In the data rows, the value 128 means zero.
Here are some numbered points:
[ 47 116 105  15 190 146 134 109 154 151 177  82 232  97 113 106 115 131  90  89 179 103  93  79 109  76  12 132  70 108 124 132 120 173 151 139 128  85 110 199  66  93  81 146 153 157 133 113 101 121 140 119  24  37 149 180 189  95 208 144  94 116 148 156  96 117 188 136  59 107 128 204 193 204 132  97 174 158 201  70  87  89 151 137 103] 0
[169 122 138 104 108 105 135  68  90 106  42 137  84 121 157 120 152 129 120 139 123  88 229 174 207 145 126 171 162 187  93  85 179  68 148 206 117 101  56  98 166 129 142 156  95 109 164 100 147 170 139  91 194 226 147 129  30 125  52  71 138 155  41 153 145 157 112 166 179 223 155  71  57  46 178 136 119 114  46  95  89 133 131 107 115] 1
[ 88 123 144 148 136 124 130 143 129 162 147 143 141 127 140 114 138 109 122 124 143 130 110 150  93 112 162 136 130 134 143 144  67 113 155 134 120 165 137 143  91 114 111 134 140 157 120 156 133 111 131 160 116 109  77 152 147 174 150 137 169 145 108  95 133 113 115 114  95 137 112 125 139 144 128 120 108 159  98 138 128 111 144 169 125] 2
[130 174 101  44  90 201 249 143 107  90 135  71 124 127 153 185 122 125 122  50  89 128 148 181 195 145  68 140 161 144  42 123 234  72 176  68 107  39 148  97 114 112 171 152 146  69 101 120 177 133 159  49  79 100 155 196 114  40 130 109 142  97 113 255 111 167 187  93 159  66 138 114 138  74 169 162  96 120 225 126  63 210 102 169  81] 3
[159 156 115  99  91 148 158 136 142 101 136  70 117 128  87 115 116 152 138 157 145 148 128 122 146 126 114 112 140  85 122 131 166 149  90  66 181 121 143 122 160 116 142 123 131 104 141 111 149 110 101 125 126 111 131 124 112 127 131 132  52  95 115 167 149 159 125 154 126 129 111 140 118 136 121 185 174 118 139 139 145 156 123  64 165] 4
[149 140 114  74 151 179 153 123 112 123  99 113 178 116 136 170 145 119 118 143  93  95 148  92 123 113  92 139 156 181 111 102 148 101 221 165  99  26 104 102  79 113 144 169 134 121  96  89 123 132  92 103 111 133 161 135 136  31  87 129 111 117 104 231  93 133 176 163 143 144 162 164 119 106 144 128 107 163 164 122  77 159 128 161  94] 5
[105 116 123 144 136 152 151 127  62 157  91 110 172 142 143 102 176 126  86  72 133 108 170 205 184 174 148 182 125 189 129 118 100  37 209 190  98 159  39 138  59 117 115 166 124 148 142 110 168 145  92 148 146 176  98 199 110 146  88  93 218 165  22 121 105 169 130 155 103 193 138  86  62 117 188 118  59 186  12 101  67 109 148 199  82] 6
[ 90 138 139 124 119 147 142 156 123 149 158 139 140 149 132 133 131 116 133 103 129 140  91 163  86 109 153 146 127 129 128 132 107 106 139  91 108 136 156 121  94 117 128 121 136 138  96 159 133 112 138 135  92  84  83 167 168 144 175 144 165 157 133 131 120 113 119 117  98  84 116 118 146 130 127 132 108 158 155 157 122 126 148 169 126] 7
[162 183 169 152 103 183 159 220 157 108 147 154  36 127 175 187 111  95 151 145  54 198 157 172 131 115 145 130 181 123  96 116 136 105 110  30 129  85 214  54 138 133 150 144 118  40  84 179 134 147 126 107 145 122 156 123 103  71 120 104 101 104 176 199 122 125 100  41 147  33 126  50 161 117 104 155 142 121 217 148 163 141 126 125 124] 8
[136  98  99 132 114  81 115  76 153  90 147 146 137 127 121 163  67 141 168  92 149  96  39  55  95 135 106  89 116 104 114 147 194 198  93 140 136 126 165 133 176 146 159  91 146 138 106 118  88 115 185 100 150 120 159  73 145 129 130 148 130  93 191 120 128  91 166 101 179 131 125 206 156 106 126  84 145  74 201 152 135 180  81 130 148] 9
[130 110 116 155  91 151 158 122 113 113 128 134 176 154 121 185 125 113 173  97  89  87  58 111  88 158 179 127 151 180 116 145 136  77 237 166  76 105 154  96  76 124 164 132 178 140  56 115 123 108 126 101 162 126 109 135 164 105  73 127 231 136 127 197 118 110 177 131 170 132 140 198 116  67 151 115  20 162 154 192 100 225  89 230 102] 10
[142 115 140 159 124  45 129 100 144 139 100 200  84  95 169 116 118 116 141 147 104 102 192 115 131 101 128 134 109 138 108  95 157 144  77 130 124 109 136 120 185 127 153  89  92 154 144 133 110 109 198  97 140 136 149 124  79 160 151 124 155 152 154  78 155  99 121 120 170 103 117 122 143 109 113 130 119  59 151 144 147 110 157  90 116] 11
[121 149  96  97 133 100 169  90 128  85 167 126 140 126 138 148  80 155 138  61 133 100  65 113 136 144  81 124 120 107  82 148 222 182  89  95 115 119 142 135 163 130 151  98 133 115 132 127 122 135 211  98 110 113 150 110 159  98 166 142 153 103 198 127 100 127 162  75 145  91 139 163 169  98 131 100 155  87 233 137 122 174 110 127 129] 12
[126 129 153 129 114  67 139 104 144 136 112 186  71 102 174 107 111 120 128 136 105 123 199 145 148  91 112 145 116 126 101  97 156 130  58 115 123 107 125 110 188 118 145  92 101 136 149 148 109 132 209  88 123 128 132 147  78 154 171 135 140 161 148  98 151 117 121 123 155  96 119  93 163 106 111 135 142  66 160 146 142  92 161  90 123] 13
[166 119 116 160 120  72 103  82 123  95 126 155 113 123 132 120 110 140 129 128 138 115 108 108 157 138 116 120 137 121 114 131 170 174  81 148 140 147 121 136 178 151 135 107 120 141 156 120 113 136 163 143 159 157 148  75 119 140 104 119 128 111 152  70 136 128 127 124 153 150 138 118 131 123 136 104 137  92 136 132 155 127 114  96 145] 14
[101  76 136  82 124 151 110 110 103 163  91  74 172 157  95  95 172 118 125  90 147  95 158 148 144 141 141 151 120 157 151 119  75  44 207 224 100 156  68 147  69 118  92 158 161 133 130  94 151 143 108 120 159 156 112 153 110 171  63 105 148 154  30 152 139 142 124 188 116 246 132 140  66 111 191 120  92 185  10  96  80 114 114 181 110] 15
[151 159 127 178 124 148 143 187 129 104 144 126 109 127 139 160 105 123 126 131 102 178 114 133 138 152 142  94 137 107 120 160 141 142 105  73 142 133 157 112 151 138 140 133 132  95 118 134 137 133 104 128 137 143 157 106 118  96 120 120 121  97 158 126 117 133 123  88 142  81 118 117 146 144 120 116 122 115 163 130 159 146 107 120 131] 16
[210 236 107 194  54 149 254 137  71  70  53 160  90 122 174 214 122 138 104 191  39 122 202 207 171 135 177 162 213 195  50 112 237  40 191  54 126  38 122  14 135 135 222 153  77 100  95 106 185 110 102  80 139 180 111 173  69  43  71 130 205 153  55 234 117 185 142 159 201  67 160  75 108  35 105 213  23 145 144 196 113 224 167 126 134] 17
[169 138 120  95  96 103 172  78 111  82  90 139 101 125 161 164 115 125 143  88 101  79 159 136 159 138 122 156 156 181  58 106 229  86 154 166  93  65 131  94 153 139 180 116 118 105 115 101 141 152 193  63 157 175 152 130  91  77  82 103 168 131 112 214 115 138 173 111 189 152 167 118 118  37 153 122  97  98 169 151  95 203 109 153 107] 18
[126  86 125  74 184 156  40 122 152 150 128  87 175 118  69  88 150 136 115 186 173 129 100  40 104 130  84 111 115  95 204 120  60 179 121 191 156 126 100 179 114 124  86 160 144 129 148  82  96 131  48 157 111 117 160  81 147 117 114 131   0 100 131 112 127 123 118 190  85 186 136 190 101 189 109 116 215 151  92  68 135  94 120  92 135] 19
[202 163 113 169 149 111 138 100  72  80 105 129  95 143 135 118 134 173  98  93 119 119 158 165 224 199 135 129 162 128 102 141 183 148  83 145 128 137  48 123 196 170 145 139  88 114 180 101 164 183 119 132 160 211 146 105  97  99  81 104 150 128 124  78  84 165 124 135 169 158 174  66  61  94 153 110 116  97  89 104 137 135 115 106 133] 20
[138 159 119 128 200 180 108 131 128 132 140 129 139 119 117 114 145 149  92 177 125 154 124  93 122 126 101 120 145 124 151 144  89 185 139 132 126 101 105 134 112 125 110 165 116 130 126 110 114 143  71 165  83 118 140 114 170  80 126 146  60 108 142 115  94 129 123 139  92 114 155 117 113 172 110 136 172 149 137  95 143  95 159 108 123] 21
[136 142 102 156 142 191 140 143 107 112 175  85 166 176  86 134 141 158 146  56 116 135  25 149 138 195 159  86 161 112 150 172 121 129 146 113  91 155 117 134 126 149 125 133 152 115 120 112 155 140 102 146 128 133 111  99 189 114  96 159 145 116 160 154  81 122 133 124 121 128 143 142  96 110 154 138 102 138 147 155 127 177  74 190 109] 22
[151 109 188 114  88 149  97 184 196 146 113 125  51 117 142 132 149  94 183 206  90 177 191  96  88  86 141 110 130  94 169  84  92 109  75 100 161 109 205  98 173 119 133 112 116  71 105 141 105 122 110  96 183 119 170  88  64 147 102 118   0 104 152 185 196  89  82 137 161 118  93 119 139 133  99 189 174  90 130 141 167 119 114  57 155] 23
[ 97 136 100 205 149 137 145 155 109 123 189 148 194 161 126 166 108 129 116  63 121 124  16 136  90 163 163 102 121 131 120 184 112 142 161  92  97 163 130 145  92 131 143 118 145 162  96 125 128 105 135 146  89  86 104 131 203 117 161 161 237 124 181  92  87 119 153  88 112  72 118 170 154 141 129  94  49 141 187 155 128 153 111 211 110] 24
[120 108 146 141 116  51 117  83 144 144 102 198  89  89 163 115 104 113 136 147 116 111 180 113 127 103 110 129 103 130 109 105 151 146  76 146 139 116 140 121 180 125 136  84 107 166 145 153  99 114 199 104 136 138 138 125  84 158 164 130 145 162 160  89 162 102 130 115 159 113 128 121 150 120 128 132 132  69 153 145 138 107 151  87 137] 25
[104 154 146  68 164 144 102 150 144 144 119 133 139 106 128 112 152 126  97 187 115 151 162  94 133  83  78 149 127 134 138  97  96 149 142 115 128  83 123 125  93 110 109 147 114 140 143 127 104 124  84 145  88  93 128 135 145  90 159 141  60 132 116 150 111 140 128 152  86 103 152 110 142 166  88 147 182 143 125 114 128  82 164  91 123] 26
[127 141 120  86 105  83 154  83 144 109 139 151 102 109 161 149  76 128 149  99 127 106 104 110 110 107  95 130 130 137  79 124 201 157  91 102 125  88 173 127 152 122 162 101 128 127 106 137 110 128 226  96 122 116 144 122 127 109 170 133 151 125 179 158 132 117 161  77 164  88 123 149 185  96 123 116 149  80 229 149 122 155 131 122 136] 27
[169  97 111 145 155  93  98  78  97 108  99 110 127 137 101 103 130 159 124 106 166  89 128 115 204 196 110 110 128 126 134 148 153 156  90 210 146 170  48 159 193 163 120 143 110 124 185  87 141 175 119 149 182 215 168  77  91 153  58  93 118 111 105  54 122 152 109 167 156 234 150 114  62 124 168  90 135  99  56  81 136 124  92 108 137] 28
[209 160  98 192 124 118 152 101 102  66 121 153  96 143 136 167 109 170 137 107  86 115  94 129 174 194 155 119 178 131 104 143 201 153  85 116 115 110 109  93 198 159 173 134  97 110 133 104 149 158 131 117 174 202 159  69 135  76  71 141 168 109 166 115  88 153 129 103 204 124 170  94  95  64 131 124 102  71 169 146 147 194  85 131 136] 29
[ 75  94 104 254 161  69 112 143 100 155 130 191 211 133 159 132 119 103  91 119 133 115  94 128  95 145 180 118  88 157 125 163  76 116 196 161 118 203 109 153  53 125 106 131 152 228 114 154 113 101 126 190 123 126  81 154 170 179 151 139 255 150 119   0 116 132 142 110 104 132 115 173 143 176 114  51  15 179  78 122 125  84 156 204 116] 30
[132 126 182 189  97 123  97 168 165 172 116 184  79 139 130 121 162 102 178 192  73 151 155 141  69 114 203 140 138 128 169 103  45 107 105 117 109 145 169  86 142 119 129  92 108 140  97 161 114  97 119 130 151 128  90 107 131 179 130 158 129 167 131 112 143  88  82 148 129 100 104 113 121 126 108 166 107 124 100 188 167 107 144 136 144] 31
[120 167 107 112 124  78 189  90 119 105 138 160 105 108 169 154  75 133 108  71 125 121 120 154 146 113  83 147 114 144  48 133 211 148 110  81 116  88 147 117 153 126 180  99 111 152 131 139 124 136 233 102  87 110 126 167 132  95 195 134 203 137 170 123 109 126 167  69 147  65 132 103 187 102 136 106 114  91 236 139 110 146 140 131 120] 32
Which three points above are nearest to each new point, looking only along the 2 directions in which the numbered points spread most? Their numbers follow each, nearest first.
[114 103 129 205 170 114  82 133  99 164 134 130 172 153 115  80 150 136  95 127 173 136 115 158 141 169 171 128 116 123 190 165  42 120 135 176 127 224  62 160  95 142  76 145 119 166 152 126 147 128  78 191 136 148  95 121 144 186 119 125 174 147  94   2 120 141  94 150  91 186 121 122  75 176 135  94  94 175  13  97 151  75 135 161 128] 30 15 19
[100 174 125  47 110 162 221 167 136 110 173  79 118 113 138 149  89 133 121  73 138 151 129 169 132  93  77 140 117 100  73 141 202 133 123  17 143  71 167 128 115 116 161 130 139  90 110 148 155 118 173  80  63  49 125 196 130  85 214 128 110 107 141 216 127 142 163  80 123  32 103 119 197 129 117 159 164 126 248 130 108 156 141 116 119] 27 12 32
[182 118  89 151 131 101 123  73  97  83 110 122 116 133 116 148 105 164 136 101 124 106  96  96 168 192 139  98 154 129 119 148 174 157  97 175 127 149  95 126 203 154 142 123 123 128 146 100 120 158 136 134 180 195 161  57 129 107  65 122 127  96 150 110 114 136 142 128 187 179 157 129  98  93 148 104 121  87 121 128 135 186  77 120 135] 5 10 22
[123 111 123 184 144 131  73 147 131 156 140 123 145 158  98 108 143 131 131 137 162 131  88 125 115 158 178 116 123 120 188 154  59 140 133 155 122 210 107 153 112 141  93 128 136 148 130 143 126 120  86 169 150 144  99 107 155 179 104 141 145 137 116  69 126 122  99 152 108 165 119 135  91 163 128 103 116 161  54 125 149 109 107 158 134] 30 2 19
[171 159 127 120 164 174 107 158 161 102 140 144 139 119 107 172 121 134 143 198  91 150  69  48  74 115 129  99 167 113 158 137 120 181 134 108 134  66 164  98 128 132 143 138 130 105  83 105  97 118  63 139 123 104 150  52 179  53 111 178  49  99 185 182  95  99 138 144 137  79 158 168 141 138  72 144 163 127 202 157 154 155 123 109 137] 9 23 25
[160 114 127 126 113  80 101  86 130 104 128 128  89 133 135 120  96 138 141 137 146 117 119  92 153 136 116 120 133 114 106 131 172 170  66 132 149 141 124 130 196 146 145  95 113 122 163 127 110 140 156 132 164 154 145  80 110 137 120 117  99 117 154  93 135 129 117 118 148 155 137 111 117 111 124 123 166  82 133 124 148 143 114  84 145] 4 14 25
[ 90  60 136  58 116  56 104  69 162 153 122 139 136  95 122 102  96 117 164 108 157  76 144  78 120  83  75 115  66 105 132 106 170 152  74 176 143 131 153 164 169 120 133  74 150 161 158 120  76 110 227  82 131  92 163 129  94 182 177 127 108 134 168 106 181  86 152 129 137 151  95 198 181 128 143 115 165  64 158 124 126  99 119  88 128] 24 26 9
[108 160 145 150 116 144 150 159 127 144 149 149 122 152 136 134 140 118 127 104 110 145 110 177 102 119 155 145 140 148 120 138  96 104 149  89  95 134 154 116  97 133 140 111 128 131  98 151 146 116 131 141  97 102  82 172 154 126 177 146 177 156 142 134 116 118 111 103 100  70 120 105 136 127 112 142 107 153 147 155 130 129 153 159 116] 14 31 4
[ 74 107 146 190 133 104 105 152 153 174 140 180 144 119 136 113 146 110 130 120 100 122 139 145  88 107 169 124  99 127 146 120  52 113 131 122 103 172 144 132 105 109 112 102 127 180 110 151 119 101 138 133 113  94  89 153 137 172 174 156 198 167 155  78 139 105 123 126  99  99 103 157 144 152 118 133  77 126 108 147 147  87 149 162 105] 21 26 2
[ 79  72 134 170 154  94  61 134 122 179 126 135 184 145 120  76 145 103 120 125 193 113 131 140  96 119 148 141  80 135 175 134  44 108 159 205 132 211  80 184  61 125  65 131 141 184 159 141 134 114 104 169 131 137  93 161 131 205 136 113 172 161  66  21 148 124 103 160  82 187 102 143 113 183 129  79  95 184  11  97 124  49 148 159 128] 30 19 2
[173 106 160 110 108 163  83 158 147 129 107  74  73 141  94  94 156 132 141 183 163 162 170 125 144 129 139 114 134  80 184 124  89 129  77 129 184 149 128 130 176 139  99 158 117  53 162 117 138 169  58 138 178 167 156  85  77 158  77  99   0 106  97 139 170 136  57 160 124 191 110  91  71 151 127 156 206 141  62  82 157 113 111  49 171] 2 22 31
[103 106 106 122 113 149 153 114  92 134 117 113 175 134 143 146 143 116 122  82 109  96 128 162 129 158 158 149 139 175 111 135 117  53 230 179  87 125 100 121  76 111 124 162 155 145 102 122 147 123 117 131 132 144  84 160 131 134  91 117 215 143  70 169 115 147 155 136 135 171 145 141  90  86 175 116  50 171  82 141  80 166 125 217  93] 28 20 10
[142 117 144  91 106  73 122  79 138 122 111 151  80 115 148 129 105 123 141 156 143 111 150 115 133  88 115 152 119 127 104 105 171 140  82 143 141 119 136 119 174 135 142 111 105 123 150 144 106 128 186 110 158 134 130 113  98 150 134 118 113 142 126 103 159 127 113 109 142 145 131  97 145 105 125 122 177  94 135 134 124 121 134  89 150] 4 16 11
[117 105 117 130 111 139 152 128  94 137 101 111 180 153 128 148 152 120 138  75 108 103 123 150 140 163 157 136 132 183 113 122 118  53 228 185  83 143 107 126  69 118 132 140 159 153  98 116 144 118 119 132 149 148 101 161 132 126  70 107 212 140  75 167 122 143 165 145 134 174 141 132  96  99 161 122  54 163  83 140  89 166 114 202  92] 28 20 10
[140 132 130   0  99 183 173 127 111 121  76  19 100 124 122  91 170 132 123 105 150 126 231 192 207 132  76 161 133 141 108  93 154  47 154 141 143  84  84 130 129 118 118 185 129  38 157 100 185 171 109  77 138 151 148 194  46 108  82  81  42 121  28 255 157 191 111 158 133 187 127  62  93 103 181 183 172 146  66  67  67 130 125  78 120] 20 1 10
[152  81 151 247 135 110  35 149 124 151  99 149 134 163 106 102 165 108 142 201 146 146 105 118  88 154 227 113 137 137 207 143  22 128 138 192 142 214 100 125 118 160  92 128 115 152 146 129 127 137  45 198 202 190 107  68 114 201  42 124 122 139  90  18 143 120  53 169 114 202 129 134  60 158 112 107  87 167   0 126 168  96 115 134 158] 30 15 28
[124 152 131   0 103 184 147 119 159 132 157   0 104 121  60  84 140 158 137 112 193 160 144 153 157 109  65 123 118  67 154 131 142 147  68  89 173 123 133 159 160 126 109 144 145  46 156 110 158 152 110 110  96  95 143 152 105 152 148 124   0  92 111 200 155 156 109 153  94 151 108 113 125 149 142 184 255 125 109  81 118 144 102  37 147] 24 7 26
[107 112 115  76 132  81 151  75 143 121 130 137 120 106 144 133  90 123 140  84 156  95 123 108 123  98  76 137 101 128  82 128 195 157  97 128 137 117 140 146 146 135 154 101 130 139 135 139 106 124 217  85 108 115 144 142 123 131 183 115 142 129 158 119 133 113 155  98 143 119 124 144 173 114 133 105 160  89 182 117 116 125 126 128 133] 23 25 9
[ 89 149 151   0 105 175 176 156 176 154 159  55  95 109 119  92 135 143 134  96 143 162 176 162 161  91  40 140  83  74 123  97 153 116  61  54 148  88 166 155 152  98 120 108 140  72 143 143 136 127 181  66  57  47 156 206 109 137 206 117  15 125 151 209 165 131 129 127  96  76  86 117 174 145 141 196 223  80 182 109 113 101 133  67 120] 9 12 23
[179 119 144 146  88  61  99 100 151 104  92 194  74 114 134 163  94 108 180 190 125 103 130  71  80 101 159 126 149 146 118 112 172 142 100 134 143 101 188  87 179 148 158  87 112 127 112 139  88 123 174 101 189 157 148  67  86 136  91 122 120 125 150 117 158  89 114 117 192 137 133 134 145  76 106 127 145  91 157 174 162 160 114  88 175] 13 11 16
[176 152 112 156 118  91 148 107 135  81 133 181  90 134 140 166  88 141 158 132 114 119 100  96 130 143 146 108 163 122  97 143 198 179  83  89 121 108 159  96 194 158 175 103 100 114 111 119 113 129 181 108 154 150 148  70 138  93 120 139 151 117 195 122 114 104 137  88 191  88 140 127 149  72 111 127 124  76 212 172 162 174 100 117 142] 32 8 27
[106 103 101 170 126 133 143 116  92 131 112 130 183 138 139 142 156 108 125  87 118  94 117 158 133 167 157 136 137 190 110 138 126  61 244 193  79 142  99 130  65 116 134 145 158 167 104 119 135 115 110 134 149 158  96 162 134 136  77 108 255 143  73 137 106 141 164 140 137 180 139 160  86  94 173  87   9 178  78 144  79 156 112 228  93] 28 6 15
[ 89 119 115 176 165 147 103 147  94 159 149 113 158 146 111  63 155 145  84  89 171 144 119 178 151 162 148 135 110 114 166 156  52 130 129 155 116 217  57 171  95 141  81 150 127 154 162 129 158 154  97 190 101 138  96 151 150 171 151 116 166 163  87  23 101 156  91 151  60 161 132  89  88 179 144 114 108 165  27  79 137  69 141 160 115] 30 19 2
[133 154 150  53  68 142 171 149 178 145 126 105  71 105 114 114 135 124 152 181 107 149 190 145 125  58  94 135 109  84 134  95 158 121  65  65 167  81 176 102 174  91 142  93 116  98 131 138 119 100 140  83  93  75 127 165  84 153 171 144  18 134 120 213 185 131 124 152 128  90  93 124 163 114 110 230 191  84 150 151 128 142 140  32 159] 12 27 9
[ 54  33 113 253 160  61  74 133 137 177 150 203 236 122 139 130 110  91 116 110 141  96  77  81  70 121 170  96  51 137 155 145  65 120 168 190 114 210 123 185  74 105 106 107 165 255 119 143  96  75 140 163 112  91 108 152 169 208 156 131 255 147 144   1 141  80 149 139 117 137  89 242 157 179 124  48   0 139  86 140 136  77 140 207 103] 19 30 2
[ 92 177 142  91 197 169 156 155 134 156 145 149 143  90 160  97 146 136  62 138  94 146 206 161 166  86  55 149 106 138 124  96 103 137 114  88 121  69  93 134  88  96 109 144  84 155 145 134 132 131 131 112  23  69 132 204 144  85 225 142 116 161 144 126 100 129 137 138  70  46 143  97 170 175 109 145 146 116 176  93 107  33 213 104  74] 24 7 26
[152 162 132 125  86 184 175 138 109 110 105 123 116 168 140 166 155 126 160 101  63 120 133 176 123 145 186 161 182 180 101 105 136  53 218 128  71 104 127  76  99 125 155 142 138 100  84 121 148 134 123 102 148 148  93 147 139  86  80 136 193 140 100 229  97 134 137 132 150 123 152 120  98  53 154 156  68 154 126 175  88 193 114 203 109] 20 10 18
[124 117 158 154 136 151 131 194 156 128 149 136  88 122 165 158 115  88 142 120  99 183 139 115 105 124 128 108 135 120 119 126 117 121 126  86 141 113 194 113 125 136 127 146 144  79 102 164 117 126 116 124 158 122 169 116  97 109 114  88 101  90 167 159 140 114 115  63 138  94 113 102 149 148 114 102 128 134 166 114 149 114 102 140 139] 25 23 4
[119 142  99 183 116 151 188 139  83 115 130 148 194 152 149 180 125 118 129  51  84  90  84 145 127 158 165 148 149 192  77 132 152  60 250 138  68 112 129 110  64 119 156 135 151 160  66 118 147 126 143 113 128 126  97 168 166  87 113 141 255 136 114 185  89 130 188 121 150 104 142 166 123  67 161 109   0 163 156 169  79 198 110 251  84] 20 10 5
[126 104  92 213 149 147 104 138  85 117 156 110 191 169 106 135 133 146 125  65 124 124  48 120 136 210 171  89 136 129 162 175  93 134 178 161 111 195  89 149 118 140 112 144 156 153 128 114 149 136  85 181 151 155 100  89 186 141  86 140 193 116 134  81  92 143 145 140 126 167 145 159  79 143 151  96  57 152  81 131 125 163  84 194 120] 28 30 2
[101 135  72  30  95 162 228 103 101 105 125  47 197 117 123 153  99 146 118  44 148  82 126 152 174 130  52 136 102 150  61 141 242  71 193 123 130  54 111 153  91 101 156 143 168 113 114  83 170 112 185  60  76  95 154 219 107  84 139 104 168 115  82 255 120 164 207 134 144 132 114 178 155  91 181 138  81 125 190 118  51 199 116 152  95] 29 10 5
[199 138 123 207 106  81 120 101 136  79 113 202  83 127 144 182  88 132 170 174 100 122  86  68  98 146 171 106 172 129 110 145 187 167  94 121 123 117 164  81 204 161 180  91 108 130 107 126  92 116 154 123 190 179 140  40 134 106  93 148 147 117 192 101 120  96 131  87 207 100 145 143 138  76  95 106 101  78 194 186 173 185  94 121 162] 32 8 13
[125 160 110 246 136 134 141 163 110 110 177 180 155 159 130 171 118 133 122  84  82 138  52 132  94 164 197  95 157 141 121 174 110 135 167  80  93 158 136 112 101 136 151 114 128 162  86 144 141 107 119 162 115 114  89 113 190 120 139 168 239 140 178  83  82 113 145  92 135  61 133 147 129 123 105 106  45 140 175 190 148 157 123 199 121] 14 4 31
[127 140 137  77 172 151  90 131 138 158 108 129 134 106 128  99 155 124  93 199 150 139 172 104 121  83  93 151 123 140 162  93  77 144 143 145 140  90 100 137  84 112  91 162  99 132 148 120 112 143  77 143  97 114 130 140 125 103 146 125  51 144  98 129 121 133 106 168  74 136 148 114 125 178 111 130 188 164  89  77 127  60 179  83 128] 2 21 30
[136  68 124  91 152  75  58  58 121 133 100 112 135 118 111  84 113 137 129 113 210  89 133  91 148 131  88 124  79 115 161 136 137 168  72 211 163 191  70 182 167 139 103 133 135 142 189 112 119 150 147 142 167 163 166  94  98 186 110  99  82 125 107  44 157 128 107 154 137 230 116 140  99 149 150  72 170  95  51  66 127  90 109  90 147] 30 2 21
[170 170 116 169 132  86 149  97 108  94 122 178  81 114 150 155  98 146 126 115 110 125 128 143 151 152 141 131 164 139  89 142 189 165  73 104 117 106 127 106 176 148 172 119  96 117 128 127 139 144 166 118 150 171 137 110 113 102 129 132 159 129 163  82 106 131 124  84 168  84 144  80 133  98 114 114 124  80 176 150 158 148 135 119 145] 13 11 32
[126  75 143  65 124  59  66  58 134 150  91 127  92 111 120  76 126 123 125 154 201  93 172 108 138 102 101 143  91 124 150  90 138 144  78 201 154 149  93 158 161 133 103 118 116 134 167 123 108 141 165 125 170 166 146 111  66 181 120  96  62 148  96  63 172 119  93 153 136 219 119 122 116 121 132  99 193 101  58  75 133  90 134  67 154] 2 21 30
[156  74 136 211 126 112  84 120  89 147  55 150 170 151 119 125 178  98 151 176 121 102 164 141 125 164 206 149 147 192 151 118  66  47 231 242 110 174  77 120  89 139 112 159 129 158 124 106 137 126  49 158 211 209 114 116  97 170  21  88 201 143  33 100 142 139 108 183 152 245 137 141  48  97 159 107  23 184   0 129 110 129 121 190 114] 6 15 28
[173 111 105 149 126  97 106  85 104  87 123 120 128 148 112 143 108 152 153 113 124 100  94  97 193 189 133 100 141 110 109 137 184 164  99 158 138 145  92 136 208 155 148 125 128 126 146 105 128 151 130 138 183 184 168  35 123 110  70 122 132  97 145 102 113 143 146 123 172 176 148 128  89 104 142 106 127  73 119 134 129 172  71 119 137] 5 10 22
[131 141 107 132 179 162 104 134 127 128 147 131 178 120 119 142 123 137 101 160 126 140  84  71 103 133  97 118 135 113 150 133 109 178 129 128 132  99 124 145 104 121 120 150 120 140 114 109 106 128  75 142  93 113 150  85 180  72 140 156  92  99 171 125  90 111 145 143 107  90 156 178 144 165  96 109 145 150 171 111 143 116 138 134 123] 26 24 21
[101 113 153 152 101 126 108 157 165 170 143 153 113 140 121  96 152 117 149 154 108 142 135 131  75 103 174 130 102 116 162 104  62 105 121 130 103 151 164 128 120 110 113  88 133 142 118 158 121  94 141 125 122  96 104 140 131 178 157 154 128 155 141 119 155  92 107 144 107 103  93 131 133 137 118 156 125 121 111 167 152 100 136 136 122] 26 21 24
[128 105 132 106 132  65 112  75 116 132  98 147 101 100 150 104 123 125 121 132 170  99 174 131 148 110  93 151 113 135 114 112 168 140  96 169 153 133 109 151 153 134 139 102 101 145 170 132 121 149 182 128 145 154 138 135  82 162 144  97 134 150 104  65 153 140 114 124 149 170 119  99 138 126 128  95 154 105  98 105 128  93 144  88 148] 22 31 14
[100  86 165 168 107 114  90 146 161 175 135 159 124 131 125 108 150 104 157 156 112 124 122 119  65 101 172 116 100 118 168 109  56 111 134 134 111 165 167 130 113 118 109  93 126 153 111 144 104  93 130 127 124 102 113 134 140 192 156 153 141 167 147  97 148  82 109 150 117 127  98 162 140 146 116 143  96 118 110 161 144  95 127 137 123] 21 26 2
[115 137  97  78 106 107 183 122 138 122 139  98 154 112 113 147  91 129 126 135 161 116 118 126 102  87  91 119  89 108 107 136 187 129 133  76 168 110 167 152 106 116 154 124 151 135 116 126 142  85 157  99  81  76 126 164 119 127 172 136 122 115 103 160 148 129 161 129 145  91 104 185 187 145 109 146 125 138 179 129 113 157 142  98 151] 23 25 9
[143 118 140 137 116  53 110  78 135 125 109 176  82 106 161 137 105 121 129 157 149 104 153 120 129  99 109 144 129 146 107 109 168 152 104 152 143 127 132 125 154 132 142  96 114 142 141 139 113 125 179 121 154 151 136 130  99 146 134 112 152 131 124  87 151 122 129 103 147 154 134 114 147 104 118  94 142  99 124 133 139 118 141 100 143] 14 4 16
[150 135 165 110 169 139  66 133 138 163  81 155 106 100 126 105 174 133 106 251 130 161 213 113 122  95 127 166 148 139 181 100  42 127 125 166 146 106  91 110 104 132  93 175  85 117 155 129 126 145  39 156 135 151 133 110  92 117 110 112  24 156  71  99 131 129  82 195  93 150 146  74  91 168  98 148 201 163  50  79 147  54 187  74 135] 30 2 28
[124 124 132 207 157 134  67 148 101 157 131 139 130 160 112  93 164 136 100 135 142 151 136 165 134 165 186 131 137 125 171 150  41 115 123 154 128 218  66 151 105 139  89 148 111 147 154 142 148 144  71 194 151 163  88 121 142 180 109 122 157 159  93  25 118 141  79 158  85 166 118  66  75 162 130 116 105 161  20 110 155  76 154 141 135] 30 28 15
[139 112 115 123 121 146 114 152 153 125 161  86 154 136  95 164  97 120 152 124 159 149  74  72  99 144 121  82 114  87 148 158 144 162 111 112 174 139 175 150 140 136 129 140 172  97 111 118 116 113 107 118 143 118 158  85 127 125 101 125  76  71 170 156 155 106 140 132 155 128 114 194 150 153 113 103 142 120 160 122 149 165  76 115 146] 24 7 26
